One turn sends every row of this set to another row. A few are shown first. Where does it send the rows asked after them?
Z434: [  2   8  11   4  -2 -11 -30  17  21  -6 -15   5   6  -7  19   3  -9  -6]
Z358: [ 11  -5   3   5   6 -21 -31  15   6 -14 -10  -7  -3  -4  12  -8   0   9]
Z522: [ -6  16   4 -22   5 -14 -24  12 -11  -9   5  17   0 -11   9  10   6   0]
Z243: [ -4   6   7 -14  10 -13   6  13  -4  -8  -3   1   1  -2   9 -12  -6   2]
Z483: [ -1  18  -3 -17  -2  -1 -24   2   4 -13 -19 -11  -3   3   4  -1   6  20]
Z332: [ 16  16  -2 -24  -8  -5 -12  22  13  -8 -19   3   7   4  -6   6  -5   3]
Z584: [ -3  16   4  -9   2  -7 -20  12  16   3 -17  -4   5 -13  -4 -11   0 -19]
Z851: [  2   8   6 -24 -17 -18 -17  34  10  -1 -14   2  -4 -16  -1  -8   7  -1]
Z993: [ 15  -4   8 -19   8 -20  -9  19   6  -9 -15  -6   4  -5  11 -20  10   5]
Z487: [ -6  10   3 -12 -10  -3  -7  10  -1  -8  12   5   3 -19  16  -8 -10   4]
Z564: [ 15  19  -1 -21 -18  -5 -23  16   1 -11  -3 -11  -1  -5  13   6  10   7]
Z90: [  6  -4  12  -3   0   0 -37  12  -5  -8  -6 -13   6 -12   1  -6   2   9]
Z612: [-10   5   1 -13  -8   3  -9   3   1 -12  -3  12   3 -16  10 -15  -7  11]
Z479: [ -6  21   6 -21  -3  -6 -20  15  25  -5   1   8   1  -7  18  -3 -12   6]
Z886: [ 13  17   7 -14 -24 -16 -21  11  -6  -9   0  14   3  -8  14 -11   7  -5]
Z351: [ 15  11  15 -28  -4   3 -36   7   4 -13 -16  13   6  -2  15 -12  -9   2]
Z660: [ 12   1 -12 -15 -11   3 -26  10 -10  -5 -10   6  -7  10   9   1  -4  -2]
Z285: [ 11  -2  17 -14  -7  -6 -29  -5   1   5  -9   3  -6  -5   5  -2  -4 -10]
Z484: [  0  14  15 -18  -9   3 -13  31  -4   3  -1   9   0   2  18  -2  -1  -1]
Z831: [ -3  10  10 -27 -11  -7 -13  18   5   1   1   0   9  -7   3   4 -22  -4]
Z496: [-14  20   2  -5  -1 -18 -24   2   0  -5 -12  11  10  -3   4 -16   5   9]
Z512: [  5   8  12 -10 -10  -1 -28   5   8 -19 -15   7   0 -20  16   1 -18  11]
Z792: [ 12  -4  16 -20  10 -15 -19  17  -1  -3 -10 -10  14  -7  18 -14  12   5]
Z613: [  1  11  -2 -22  -4  -2 -18  16   3  -9 -15  27  -3 -14  -6  -8   8  10]
Z313: [ 12  -3  15 -13  -4   8  -7  19 -11   0  -7   7  16 -12  10 -12   1   5]
Z438: [  9  26   1 -10  13 -22 -25  15  13  -8  -9   1   1 -12  11  -5 -13   5]
Z202: [ 10   1   8 -14  -4  -1 -31  25  16 -12  -7  -2   9   4  18 -17  12  -5]
Z408: [  5  13   8 -11   3  -2 -29  -1  16  -8 -13  19  -8   7  -3  -1  11   0]
Z290: [ -7   6   8  -1   4  -8 -10  16 -10 -17 -27   9  -5  -6   6  -4  -9  11]
Z692: [ 10   7 -10  -9   1 -10 -11  12  -4   1 -12  -6  -4   5   9 -25   2  -5]
Z139: [  9   4   1 -12   1  -3 -26  11 -16   1 -13 -10  11  -1  17 -15   4  -9]
Z695: [  4   6   3 -18  -1  -6 -14  22  15 -15   5 -10 -10   4   0 -17   5  -4]
Z54: [  6   2  14  -3  -8  -6 -29  12  25 -10 -16  13  -3   3  21  -5  -6  -4]
Z807: [ -4  15 -18  -8   3  -1 -22  23   0   0 -13  -4   5   2   4   4  -3  -4]
Z450: [  8   9   9 -22   3 -11 -25  12  -6  -3 -12  -2  12   7   2  19 -10   8]
Z663: [ 10  19  11  -4   0  -7 -31  12   7 -11  -5   7   3 -15   4  12   9 -12]
Z718: [  1  19   8  -2 -13 -21 -32  15  11 -18 -14 -11   1  -4  17   3  -2  11]
Z528: [ -4   8   9 -19  12  -4 -24  22  -3   0  -9  -4   2 -13   6   6  20  -6]
Z400: [-12  -5  18 -23  -2 -20 -33  10  -5  -4 -16  -1   0  -4   5  -1   3  10]
Z86: [ 13   0   7 -21   4  -7 -17  13   2  -4 -16   8 -20  -6  -2  -4  15   1]
Z616: [  8  14  14 -15 -22 -11 -33  13  15 -10 -14   1   0   8  16  -7   5  13]
Z148: [ -2   0   8 -19  -8  -2 -14   8   4  -2 -16   7   6  -9  -8   0 -25  12]

Z408 moves to Z528
Z54 moves to Z792
Z202 moves to Z313
And these:
Z90 moves to Z290
Z400 moves to Z496
Z718 moves to Z692
Z660 moves to Z450

One turn sends every row of this set to another row. A few are shown first. Where does it send the rows asked after them?
Z247: [ -1  -3  -4 -12   5   0 -11  15   7  22   3   7   7  14  14   1   9  -4
   7  -1  18  10  -7  -2  -5   7  -2  -1   2  -1   1  -8  -7   1   1   7
  -6   1  15  -1   0   1  11  -6   9  -9 -10  -2  -3  -6  -9  10 -14   1
   3  -6  10  -6  -3 -11   4   0  -6  19  -3 -11   8  16   8  -7  -6]
Z178: [ -8  -7 -10   2  -5   5   4  -3  10   6 -14  -2  -5   5   6 -10  -3  -1
  -3  13  -6  -6   7   9   9 -14   6   4  14 -13   7  -5   0  11  17  -7
  -6  13 -23   0   0  17   3   3   7   0   9  -1   3  -9  -1  -1  12  11
 -14   2  -8   4  10 -10   8   5   7  -3   7   1  -8  -9   0  -3   2]
Z379: [  4 -12 -14   3  -8   4   3  12  -6   1 -10   7   4   5   4   2  16   7
   1 -11 -13   5   0   5  10   9  11   2  -4   2   8  13   2   3   0  -4
 -15 -25   0   4   5   0   6   1  -2  -8   2  10  -2  -9 -18   7   2  -3
 -15   6   1  12  -9  16  -5   5  13   5   3  -4  -1  -6   2 -18   5]
Z948: [ 11  -3  -7  -8  -5   2  -3   2  -4   2   0  -1  -2   0  -3  -2  -4   0
  -4  -8  -4   0  -2   7   2   6  -3   0   3 -11  -3  -1  46  -2   2  -2
  -2   0   8  -1   0   5   1   1   1  -5  -3  -8  -5 -22  -5  16   5  -1
  -2   3  -6  10  -6  24  -2  -1  -3   7  -3  -7  -9   9   1 -11   1]
Z549: [  3  11 -15 -10  -8  15   4   3 -22  -3  -5 -11   2   7  -1   7  10   6
  -3  -9 -14  18 -14  -2   5  11  -5  12  -4  -3   1   4   7 -12   8   1
 -10 -10   0   1   3  -4  -3  -2  -8  -1   7   2   4  -6   1   9  -1   0
   1   0   6   3   6   8  -5   1  10  10   3 -10  -9 -11  13 -15 -13]
Z789: [  0  -5  -2  16   7 -11  10  -2  11   1 -23  -7  -4   7 -11  -2 -15   0
   7  10  -2 -11   7  -4  -2   0  -8 -10  -4  -6  -1  13  -8  -3   2  -6
   1   7  -2  11   4 -10  -2   9   6  -3   6  12  -9   4   3  10  -8   8
   6   7   3  11   6   0  -3  10   9  -7 -13 -11  -4   3   4   7  10]
Z74: [  5 -13 -13  -7  -5   6  -9   4  -7  -2   2   0  -1   9 -13   9  11 -13
 -14  -8  16  17 -11   0  -5   4  -2   4 -13  -7  -5   4  13  -3  -6  -3
 -14   4  -4  -5  -8  -1  -3   2  -2   0  -6   0  -9  -5   0  10  -4  -6
  -5   5   3   0  -8   9  -2   6   1  17   2 -18 -14   1   7 -23  -3]
Z171: [ -6   2   3 -12  -7 -10  -7  -4   0  -4   7   0 -12  -6  15  10 -12  -1
  12 -18 -12   5   8   5  -7  -2  -3  -8  13   8   4  -5 -17   1  -3  -8
  10  -9  -2  -2   3  -7   6   3  -5  -6  18  15  -2   4 -14  -4   4 -10
  -1   3  -9   5  19  -9   0  -3  -2  -5  -5  11   9 -17   0   2   7]
Z518: [ -7  -7  -6  -2 -14   3   8 -10   5  18 -12   2  -3 -10  -7  -4   1  -5
  11  13   8   7   3   1  -6  -3   7  11  12 -15  -1  -9   1  16  -6  -7
  -4   2 -17  -6 -20   4  -5 -10   7   7   6  -1  12   8  -4  -8  -1  -4
  -4  14  -5  -2   2  -4  -3  -5  -5  -9   9  -8  -1  -9  -9   0   1]
Z501: [-10   3  12   4   1   1  -1  -7   6   9  -9  -9 -10  -7   0   2  -8  -8
   9  11  -6   7   2  -5   0  -7   3  14   2 -20   8  -7   1  12  -4  -4
 -17   2 -16  -2  -6   9   7  -4   3   3   0  -2  15   0 -15  -2  -4  -8
   6   3   2   1  14  -9  -5   1   8  -9   3  -7  -7 -17  -1   4 -17]
Z162: [ 15   7 -13   9   5  -7   9 -21   8   7  -4  -2  -1   1 -11  -4 -12  10
  -5   6  -2 -12   3 -10 -10   2  -5 -12   9  -9  -5   7  -6   8  15  -1
  18  -5  -9  -7   5  -8  -5  -1   4  -4  16  10  -7  -2  -5  12  -9   9
   3  12   4   6  11  -5   3   1   0   0   0  -3  -3   6   8   2  10]
Z920: [ -1  -9  10 -14   8 -16  -6  -8  12  -4   7  -2  -2 -11  11 -11 -12  -3
   5 -11  -1  -2  10  -4  19   4  -8  -7  14  10  -1 -15  -3  16  -4 -10
   1  -2  -2  -3   5  -2  11   4   7  -8  -1   9 -16   3  -8   3   7  -6
   2   6 -14   4   4  -3   5   5 -14 -11   2  13   1 -11  -6  -3  12]
Z82: [ -1 -11  -3   1   2  10  -2   6  -4  13  -4  14   1  -3  10   0  10  -4
  12  -6   0   7 -16   7  -1   1  -2   3   5  -4   6 -10  -7  -8 -15   1
   8  -1  29  -8 -12   7   3   8  10 -14 -15  -2   8 -10 -17  -4  -9   8
   5   3   8   1   2  -9   4  -1  -1  14  -4  -3  10  16   5   4   2]
Z571: [ 17  -6  -4   4  -6  11   1   4 -12   5  -9   4  -6 -21   0   0   6  -8
  -4 -14  -5   9  -7   2   9  10  -4  -1   1 -11   3   2   8  -3  -8  -1
  -4 -16  13  -8 -15   2   1   3  14   0  -1  -4  -1 -10 -20  -2  11  -7
 -10   4  -3  12   3  23   1   3   0  18  -1   1 -11 -10   0   0   2]
Z10: [ -9 -13  11  -3  -3   4  -9  -5  -6 -13  -4   6   7   9  -4 -12   3  11
   1   0  -5  -1  -5 -11  11  -1   3 -18  12  12   7 -10   3  -3   2  -3
  -4   7   6   9   3   9  -1 -22   7  -6 -21  -7  -2   3   2  -9   1  -7
  -3  -6  12  -5  -4   0  -5  -5   7  -7  12   8  16 -15  -5   9   3]
Z537: [ 12  -5  -4  14  -4  -8   8   8  -2 -17  21  -2   5   3 -17   5  -4   5
 -16  -9 -10   2   5   9   5  -3  -5  -2  -8   1  -2   2  -7   6  -2   4
 -12  -3  16   5  22   0  12   6  -1   1  -5 -14   2  -8  -7   4   1 -10
  -2 -10  -8  -2  -6   4   3   9  -5  13   2   4 -12  -8   6 -20  -4]
Z167: [ -3  -2  -4   0  -6   3  -1  -1  -8  15   4  -6   6  16  23   1  13  -4
   6 -11  -3  13 -21  -7   3  -7  -6  -2  11   6   2  -8 -13 -13   1   0
  -5   5  27  -2  -2   7   5  -6  -6 -13   2  -4  10 -13 -10   4  -2   5
   7   2   9  -1  10 -14  -2   2   4  10   5   0  -8  11   8  -4  -4]
Z201: [-14   1  -4 -19  -2  -4   1 -10   4 -19   9 -10  -9   1   2   0  -9 -10
   4  -5  -3   8  -4   5  -1  -7  -6   5   6   9  -4 -15   1   3 -13 -13
  13   3  -2   2   5  -3  -5   4 -10  -5   3  12 -14   8  13   9  -1   2
   2   5 -13  -6   5 -15  -7   5  -8 -17  -8  -6   2  -3   4  -7   3]
Z175: [-12  -2  -5 -20   3   0 -10  -7   1 -12   3   5   1  -2  10   3   0  -1
   6 -13  -5   3  10   2   3   5  -1  10   0  12  -2  -7 -20   4   6   0
  -2  -1 -15   2   4 -12   3  16   3  -6   2  19 -14  22  -1  -6  -9   0
   3   0 -11  -5  -1 -15   2  -4  -3  -1  -2  -4  10 -10   1  -2   0]
Z764: [  1  -6  11 -10  -3  11 -11   1  -8 -15  -4   8  -5  -5  -6  -3  -7   6
  -8   1   0  -4  -7   1  -2  -2   1 -10   8   3   1 -11   6   1   1  -9
   7   6  10   9   3   7 -12 -24  11   2 -18  -1  -9   0  10  -6  -2  -4
 -12 -12  10  -7  -2 -12  -4  -9   7  -9   6  -5  20  -5   4  11  -3]
Z490: [-15 -17  -2   5 -12   2   1  10   0  14 -10   8  -4   5   2   1  -3   3
   3  12  14   4  19   7   1 -10   0   7   1 -14   1  -9   1   4   4 -10
 -11   7 -27   0  -9   1   9  -3   6   8  10  11   7  -6  13  -4   8   1
  -2   9  -2  -4   8  -4   3  -1   3  -3   2  -7   4  -9  -1   1   6]
Z963: [ -5 -14   6   4  -4   8 -13 -12 -10 -20   9   9  -3  -2   0  -5   3   7
  -8   1  -4  -3  -7   4  -3 -13   3 -13   4   4   8  -1   3  -4  -5  -5
   5   9   8   0  -7   9  -5 -18  11   1 -16  -5  -1   5   1 -15   0 -10
 -11 -13   7 -11   2   0  -7   1  15  -9   7   5  16   2 -10   7   4]
Z523: [  9  -8  -8  14  -5  -8   7 -17  15   7 -10   4   5   0 -19  -3   0   3
  -3  -2  10   0   6 -23  -1  -4  -4 -13  -2  -4  -8   2  -9   3  -6  -1
   2  -4  -6  -4   0 -15   4   3   2  -5   8  13  -6   2   3   7  -3   8
  22  23   6   8   1  -1  -1   1  -3  -5   0  -3  -3  -2   4   7   7]
Z929: [ -5 -10  11  -6  -8   9 -20  -6  -4 -13   4  12   0   4   1  -1   5   3
 -12 -11  -2  -3   1  -8 -10  -3  12 -11   6   7   3  -6   3   0  12  -1
  -3  10   3   4   1   0  -1 -21   5   2  -9  -5 -10   3   0  -8  -5  -6
  -1 -11  12  -9  -7 -11  -3 -16  12  -4  17  -1  18  -3  -7   7  -5]
Z596: [ 10  -6  -5  12 -15   1  11  11  -1 -11  14   9   3  -1 -15   4  -2   1
 -14  -9  -5   6   7  15 -10   6  -3   3  -2   0  -7  -4  -8   1   5   6
   2  -9  15   6  18  -7   4   5   4   4  -3 -11  -6  -3   5  -4   3  -4
 -11  -6 -10   0 -14   8   2   3 -17  24  -2   2  -8  -8  11  -9   4]
Z595: [ 10  -1  -7  11 -11  -1  17  -3  -1 -14  14   3   4  -6 -17   3   1  -1
  -8 -12 -20   2   0  10  -6  -1   5   9  -2   3  -7  -3  -1   6  -2   3
  -5  -9  26   9  18  -6   0   2  -4  -5  -4 -15   3  -3  -9  -3  -4  -7
  -2  -2 -15  -1 -17   8  -6  -4  -9   5   4  -9 -10   1   4 -10  -8]
Z225: [  1  -4 -13  -3  -2   1   2   7   0  16   3   4  15   7  24 -12  16  13
  13   7   3   6 -12   6  16   2  -4   2   6   5   4  -1  -5   4  -6   4
  -4 -11  21   2   3   8   7  -7   9  -7 -11   4   4  -1  -2   6  -2   8
  -6  -2   4  -3  -3  -6  -2  13  -3   3  -4   1   8  18   3  -8   7]
Z756: [  8  -1   1  -1  -7   5  -7   7  -5  12   7   2  -1  -2  31  -1   1   2
  -2  -9   5  -1  -7   7   2  -7  -7   6   4  -4  -6  -9  10  -2  -1  -1
  -1  -1  32  -1   2   6   5  -5   3   0  -1   3   0 -18   2  13   0  12
   5  -1   0  -3   0 -14  -3   2  -1   5  -2  -7   4  28   7   1  -1]
Z639: [  6  -4 -10   5  -3   3  25  16  -6  -8   7   0   2  -1 -27  -1   1  -1
  -8  -3 -10   8   3  15   0   5  -5   1   1   6  -4  -6 -14   0   3  -2
   0  -1  23   4   6 -12   4   3   3  -1   0 -18   1  -3  -2   1   0  -9
  -3  -9  -8  -9  -5  17   4   0  -7   9   5  -2  -4  -8   4 -17  -1]
Z649: [ -9  -3 -10 -18   4  -6  -9 -16   6  -8  16   0  -4  -5  -5   0  -7  -8
   7  -8   0   5   4   3   2  -8  -9 -10   8   3   1 -11   1  -2 -14  -2
  13  21  -6  -9 -11  -5   7  13   6 -13   4  -3  -8   9  -4  -7   1  -7
   8  -3 -18  -5  13   1  10   0  -8  -3  -8   4   3  -1 -10  -1   4]
Z589: [  5  -6   8  12  -8  -9  15   9 -11  -4  15   1   4   2 -19   8  -8   4
  -2 -13 -10   8   8   7  -9  11  -7   6  -1   3  -9  -5  -1  -3   2   0
  -7  -3  22   5  14 -12   6   1  -5   1  -2 -13   8  -7  -6  -3  -5 -17
   8   1  -4  -2  -8  13  -4  -6 -13  13   6  -3  -6  -8   4 -12   0]
Z606: [ -4  -5  10   0  -6   2 -15  -7 -10  -8  10   3  -1   7   4  -1   0   7
  -9  -2   2   4  -7 -12  -4  -3   3 -21  10  10   7  -5  -5   0   3  -5
   3   1   2   6   5   5  -1 -38   6   2  -4  -4  -5  -1   4 -10   2 -15
 -18 -10  11  -8   7  -6  -5  -4   8   0   8   1   9 -11   2   9  -1]
Z153: [ -8  -1   0   7  -5   8  -4 -21   4   0   0   4  -3  -3   3  -1  -6   3
  -4   7  -8   1   2  -5   1 -11   5  17   7 -21   6 -15  14  10   2  -1
   0  -1 -27  -6   6  19   2   4   2  -1  -2   3  11 -12   0  -6   3  10
  -1  12  -3   6   8 -18   1  -1  -3   1   2  -2  -6 -10   9   8  -8]
Z21: [ 13   4  -2  13  -1  -3   4 -17  11   0 -14  -8  -5  -8  -7  -6  -7  -8
  -2   1  -2 -11   1  -9  -9   1  -5  -5   0 -11  -6  14 -14   5   9   5
   0   3   2  -5  -8 -10  -6  14   6   9   9   4  -6  16 -10  12 -12  10
  15   4   8   5   4  -7  -4   7   7  -2   3   1  -6  -1  -5   3   6]
Z73: [  0   5   0  23   6  -1   6 -21   8  -1   1  -6   1  -1  -5  -5  -4   4
  -3   8  -6   1   4 -16  -4  -3 -12  -3  -8 -11   1   9  -4  -8   0   2
   9  -4  -8  -6   1 -14  13   5   7  -1   9   9  -7   3   8   4  -4   6
  20   5   4   4  15   6  -4  13   6  -2 -13   0  -6   3   5  13   0]

Z920 moves to Z201
Z82 moves to Z247
And these:
Z589 moves to Z639
Z948 moves to Z549
Z178 moves to Z153
Z73 moves to Z21
Z963 moves to Z929

